A single turn carries every row of the set below to another of its rows. Some are shown first; where does it send the rows asked next?
q977: [ 2.36  0.49 -0.83  4.91 -0.10  0.34  2.73  0.52  1.03  1.48 -1.35 -1.16
  1.77  1.43  0.59  1.03  1.62  1.45  1.96 -1.01  0.99  0.54 -0.04  0.14
  0.48]
q62: [ 0.12  0.52  0.57  0.65  1.15  3.48 -0.22  1.83  1.24  1.22 -2.80  1.09
 -0.74 -2.74 -0.90  0.92  1.22  0.82  1.11  1.32 -1.21  1.57  1.50 -0.25
  0.48]
q880: [-2.30 -0.06  0.75 -1.20 -3.73  0.65  1.67 -1.65  1.14  0.93  2.26  1.44
  0.75  4.00 -0.56  0.37  0.13  0.28  1.15  0.03 -2.40  1.92  0.37  0.16
  0.93]
q718: [ 2.93  2.14  0.73 -4.96 -0.18  1.40  0.36 -0.48 -2.25  1.98  0.78  2.00
  0.25  0.72  0.77  0.07  0.26 -0.93  0.14  1.44  0.47 -0.48  0.74 -0.43
  0.43]
q771: [ 0.23 -1.08 -2.39  1.42 -2.31 -1.00 -1.89 -1.55  0.40  1.40 -0.11 -0.58
 -3.51  0.66 -1.49  4.05 -1.11  0.01  0.84  0.44 -1.40 -1.37  2.79 -1.43
  1.39]
q959: [-1.58  0.07 -0.14 -0.77 -0.42  1.19 -0.14  0.88  3.20  1.18 -0.62  0.47
  0.16  1.91  4.87 -0.74 -3.10 -0.96  1.18 -0.15 -1.55 -0.29  3.24  1.21
  0.29]
q716: [ 3.14  1.12 -1.90 -2.81 -0.98 -0.53 -2.94 -2.74 -2.66  1.19  1.20  0.42
  0.83  1.47  1.35  0.37 -0.87 -0.38  1.38 -0.33  1.95 -0.66  1.12 -1.95
 -0.85]
q791: [ 0.60  1.30  0.71  0.65  0.31  2.80  0.46  1.36  0.89  1.42 -3.03  0.70
 -0.52 -1.61 -0.53  0.09  3.10  0.03  1.27  1.25 -2.68  1.44  0.62 -1.20
  0.90]
q381: [ 3.76  1.35 -0.60 -2.11  0.93  0.93  1.20  0.66 -1.46  0.57 -0.56  1.41
 -0.07  2.09 -0.71 -0.18 -0.42  0.07  0.05 -0.89  4.44  0.50 -1.14 -0.81
 -0.20]
q795: [ 1.49  0.17 -0.17  4.61  0.56 -0.29  2.59 -0.26  1.32  1.53 -2.44  0.10
  2.37  0.25 -0.24  0.52  0.66  2.57  1.45 -0.50  0.99  1.49  1.09  0.39
 -0.28]
q580: [-2.34  0.62  0.36  1.95 -2.21 -1.49  0.06 -2.15  2.42  0.05 -0.53 -2.13
 -0.73  0.70  1.00 -1.10 -0.59 -0.62  1.41  2.91  1.68  2.04  0.80 -2.40
 -3.33]
q691: [-2.19 -0.78 -0.03 -1.36 -3.72  0.43 -2.06 -0.62 -1.16 -1.02  1.89 -1.56
 -3.87 -0.62 -0.20  0.72 -0.51  0.27  0.93 -1.61  1.57 -1.28  1.39 -0.19
 -0.79]
q68: [-2.93  1.30  0.49  0.58 -0.86 -1.81  0.75 -0.22  2.55  2.31 -0.05  0.04
 -0.82  3.14  1.41 -0.58  1.03 -1.78 -0.16  2.65 -2.86 -0.65 -0.87 -0.27
 -2.34]
q529: [-3.45  0.88  1.71 -2.39 -1.63  1.45  0.42 -2.52  0.48 -0.05  0.78  1.02
 -1.15  1.23 -1.54  2.16  1.23  2.00 -0.33  1.42  0.19  1.56 -0.20  0.69
  1.68]
q656: [-0.44 -0.45 -1.93  2.39 -0.30 -1.34 -1.38  2.01  2.27  1.23 -0.05  0.01
 -2.99  3.86 -0.30  1.89 -0.44 -1.90 -0.11 -0.75 -1.20 -2.24 -1.18  0.11
 -0.16]
q306: [-0.63 -1.01  1.10  0.80  3.27 -2.00 -1.79 -0.42  0.57  0.86 -1.11  0.32
 -1.38  3.68  2.68  0.93 -1.60  1.42 -1.59 -1.51  0.32 -0.07  2.97 -0.41
  0.79]
q430: [ 0.49  0.55  2.08  2.47 -0.83 -0.80  2.24  0.51  1.68 -2.68 -1.50 -1.83
 -1.88  0.22 -0.41  0.97 -1.45 -1.10  1.11  2.55  3.44  1.58  0.54  0.60
  0.09]
q99: [-1.68  1.08  0.54 -1.52 -0.59  1.38  0.89 -0.26  2.68  1.47 -0.46  0.11
  0.11  1.98  4.36  0.10 -3.03 -1.21 -0.78  0.77 -0.56 -1.57  3.89  1.21
  0.93]
q130: [-0.05  0.65 -2.03  2.89 -1.42 -0.58  1.39 -0.46 -0.20  0.06 -0.40 -1.79
  2.59  0.11  3.10  0.00 -1.91 -0.06  2.53  0.46 -1.20 -0.73  2.78  1.74
 -3.45]
q751: [-1.27  0.81  2.05  1.15 -0.40 -1.48  0.04 -0.44 -0.32 -1.86 -0.67 -0.40
  1.29  1.92 -3.81  0.98  1.39 -0.88  0.55 -0.35  2.50 -0.85 -1.42  2.35
 -0.61]
q36: [-1.05 -0.08 -0.32  1.31 -5.60  0.45 -1.62 -0.59  0.23 -1.17  1.70 -0.24
  0.09 -0.92 -1.55 -1.42 -0.26 -0.91  1.22 -0.93  0.45 -0.01  0.07 -0.39
 -2.33]
q725: [ 1.87  3.33 -1.16 -4.30 -1.54  0.57  1.30 -1.43 -0.83  1.56 -0.87  2.06
  1.35  0.95  1.96 -1.28  0.40 -0.42  1.22  0.69  0.00 -0.77 -1.03  0.71
 -0.40]
q937: [-0.51  0.15  0.92  0.74  3.00 -1.36 -1.34 -0.29  0.36 -0.91 -1.93  0.18
 -1.56  3.68  1.75  0.57 -2.09  0.35 -3.39 -0.96  1.37 -0.22  2.45 -0.72
  0.54]
q966: [ 0.08  0.73 -2.69  2.41 -2.11  0.51  1.10 -1.25 -0.01  1.01  0.50 -2.97
  2.15  0.61  3.37  1.25 -1.74 -0.43  2.46  0.38  0.11 -1.66  3.33  0.76
 -2.28]
q802: [-0.34 -0.07 -0.11  0.57  2.91 -0.03 -3.12  0.46 -2.88 -0.57 -1.34 -0.81
 -1.98 -1.11  0.42  2.12  0.13  0.56 -0.57  0.94 -1.49 -0.42  3.00 -0.50
 -2.11]
q360: [ 0.56  0.72  1.70  0.04 -1.47 -0.72  2.50 -1.08  0.03 -0.31 -1.07 -0.43
 -2.50 -0.48 -1.18  3.66 -0.49 -0.27  0.58  3.54 -1.23 -0.19  2.82  1.35
  2.55]
q432: [ 2.26  1.89 -2.97 -2.49 -1.41 -0.01  0.03 -2.60 -2.45  1.09 -0.91  0.21
  1.00  0.22 -0.04 -0.68 -0.38  0.74  1.67 -0.29  2.92  0.13  0.23 -1.93
 -2.75]
q874: [-1.28 -0.84  1.33 -0.44 -0.73 -2.25  1.01  0.46 -1.12 -0.86  0.94 -1.37
 -0.68  4.96 -1.54  1.28 -0.02 -1.47  1.78 -2.48  0.98 -1.80  0.37  2.02
  0.14]
q349: [-0.41  0.67 -0.75  0.45  1.77  0.21 -3.38 -0.52 -2.50 -1.38 -2.57 -0.96
 -1.76 -0.70 -0.40  0.83  0.68 -0.25 -0.76  0.90 -1.49  0.52  2.59 -2.51
 -2.20]
q574: [ 3.67  1.83 -1.38 -1.84 -0.07 -0.44 -0.76 -0.37 -0.22  0.21 -0.13  1.65
  0.98  3.56  1.89 -0.55 -0.85 -0.50  0.78 -1.75  2.97 -0.62 -1.97  0.41
  0.87]

q751 moves to q36
q716 moves to q718
q68 moves to q656
Now find these:
q130 moves to q959
q791 moves to q977

A single turn carries every row of the set below to another of its rows. Some are shown first; where does it send the rows asked next?
q569: [ 0.59  1.03 -2.57 -0.74 -0.42 -1.30 -0.06 -0.30  2.59  0.91  1.48 -1.10
  2.52 -2.08  3.16  2.29 -1.70  1.05]
q136: [-3.14 -0.79  1.70  3.02 -1.24 -2.21  1.21 -0.36 -0.92  2.09  2.17 -1.94
 -0.98  1.47  0.13 -0.15  0.45  0.97]
q356: [-0.08  1.11  1.19  0.23 -1.49  2.45  0.00 -2.63  1.08 -1.80  0.95  1.50
  3.66  2.61  0.39  0.55 -1.48  0.65]
q4: [ 0.75 -1.49 -0.83  1.19  1.35  1.86 -0.82 -0.53 -1.91 -1.41  0.47 -0.13
  1.30  0.93  0.44 -0.31  3.61 -1.50]
q519: [ 0.51  0.84 -1.82 -1.44  0.66 -0.62  1.45  0.09  3.89  1.11  2.88 -2.18
  2.41 -2.27  2.07  2.16 -0.55 -0.34]
q59: [ 1.14  2.72  2.09 -1.87 -0.86  1.78  1.88 -2.30  2.31  1.43  2.76  0.75
 -0.16  1.77  0.59 -0.74  0.20 -2.50]
q236: [-3.20 -1.50  1.18  2.41  0.70 -2.52  1.54 -0.25  0.31  1.32  3.17 -2.21
 -0.49  2.82  0.29 -0.28 -2.09  0.32]
q19: [-0.05 -0.91 -0.59 -0.76  3.49  0.15 -0.15  1.84  1.21 -2.00  0.10 -2.42
 -0.12  1.96  1.10  0.89 -2.99 -1.97]
q164: [-4.45 -1.10  0.72  3.15 -0.87 -1.44  1.14 -0.66 -0.47  1.55  2.01 -2.23
 -0.57  1.77  0.77 -0.19  0.51 -0.86]
q935: [-3.92 -1.06 -0.21  2.60  0.67 -1.95  0.95 -0.93 -0.95  1.73  2.67 -1.76
  0.16  2.55  0.87 -1.52  0.62 -0.80]
q67: [ 1.54 -0.41  3.27 -1.17  0.72  0.47  1.93  1.20  2.67  0.76  2.65  0.21
 -3.64  1.58  1.31  0.82  0.70  0.33]
q865: [-3.03 -1.03  0.02  2.44  0.64 -2.93  0.68 -0.85 -0.87  1.88  2.68 -1.33
 -0.50  2.99  1.26 -1.33 -1.45  0.18]
q678: [ 1.73  0.12 -1.47  0.05 -1.78 -0.34  0.62 -1.68  2.77  1.44  3.08  0.10
  1.23 -2.27  3.06  2.74 -0.29  0.04]
q244: [ 1.45  1.28  1.82 -0.26 -1.72  2.30  0.79 -3.49  1.29 -0.07  2.69  2.35
  1.46  2.54  0.66 -0.13 -0.29 -0.85]
q530: [ 2.78 -0.25  1.36 -1.54  3.74 -0.76  1.03  2.08  0.17 -0.09  1.80 -2.11
 -0.78  1.01 -1.03 -0.37  0.14  0.25]
q284: [-2.77 -1.25  1.91  2.49  0.34 -2.36  1.91 -0.08 -0.26  1.71  3.32 -2.40
 -0.19  2.07 -0.78 -0.45 -0.09  1.22]
q276: [ 3.16 -0.30  2.61  0.24 -0.72 -0.25  0.22  0.97 -0.34  0.55  0.59 -0.58
 -3.48 -0.07  0.40  1.68 -0.08  0.21]
q814: [-0.97  4.55  0.89 -2.55 -0.05  0.39  0.53  0.42  1.28  0.48 -1.09 -1.38
  2.14  1.08  0.30 -0.74 -1.28  0.56]
q133: [-1.83  0.75 -1.13 -1.83  3.49 -0.29 -0.37  2.40  1.31 -0.94 -0.82 -0.97
  0.30  2.58  2.76 -0.95 -0.80  0.59]
q364: [ 2.26  0.92 -1.45 -1.20 -0.03 -1.09  1.26 -0.85  2.60  2.25  3.62 -0.75
  1.74 -2.44  1.95  1.37  1.04  0.55]
q415: [-2.50 -0.57 -1.44  0.44  1.23  1.33 -1.46  0.77 -0.01 -2.17 -1.51  0.52
  1.65  2.43  3.08 -0.05  0.86  0.91]
q91: [ 0.71 -1.89  2.96  0.93 -0.93  2.37  1.25 -0.36  1.63 -0.65  2.40  1.40
 -1.80  1.44  1.10  1.57  2.93  0.38]
q792: [ 0.46  0.95  1.19 -2.66  3.17 -0.97  1.19  2.56  2.33  0.73  1.17 -0.92
 -2.44  2.16  1.93 -0.69 -0.78  0.61]
q207: [ 0.31 -1.97  1.76  1.55 -0.70  2.72  0.56  0.13  0.78 -1.54  0.80 -1.23
 -1.46  0.05  0.26  2.65  1.61 -2.83]
q757: [-1.21  2.70  0.66 -1.01 -0.21  1.54  0.03 -0.63  0.95 -1.50 -0.62 -0.42
  4.41  1.91 -0.18 -0.06 -1.33  1.45]
q322: [-1.08 -1.84  0.60  1.69 -0.72  2.67 -0.61 -0.58  0.01 -1.93  0.26  1.76
  0.78  1.86  2.06  0.93  3.14  0.98]
q345: [-0.17  4.42  1.69 -2.85 -0.48  0.85  1.54 -0.35  2.39  1.67  0.58 -0.98
 -0.24  1.01  0.75 -0.64 -0.90 -1.84]
q693: [ 0.70 -0.54 -1.92  0.69  1.16 -0.16 -2.38  0.17 -1.95 -1.29 -1.46  0.20
 -0.08  1.72  2.78 -0.03 -1.27 -0.63]
q950: [ 0.49 -0.68 -2.11  0.20 -0.47  0.69  0.84 -1.63  3.16  0.06  3.35 -0.60
  3.50 -1.84  2.25  2.67  0.37 -0.40]
q764: [ 1.16  0.29 -2.88 -0.35  0.22 -0.69  0.01 -1.16  1.66  0.59  2.47 -0.35
  4.13 -1.83  2.27  1.37  0.59  1.52]

q133 moves to q792
q569 moves to q519
Now find these:
q865 moves to q236
q345 moves to q59
q276 moves to q207

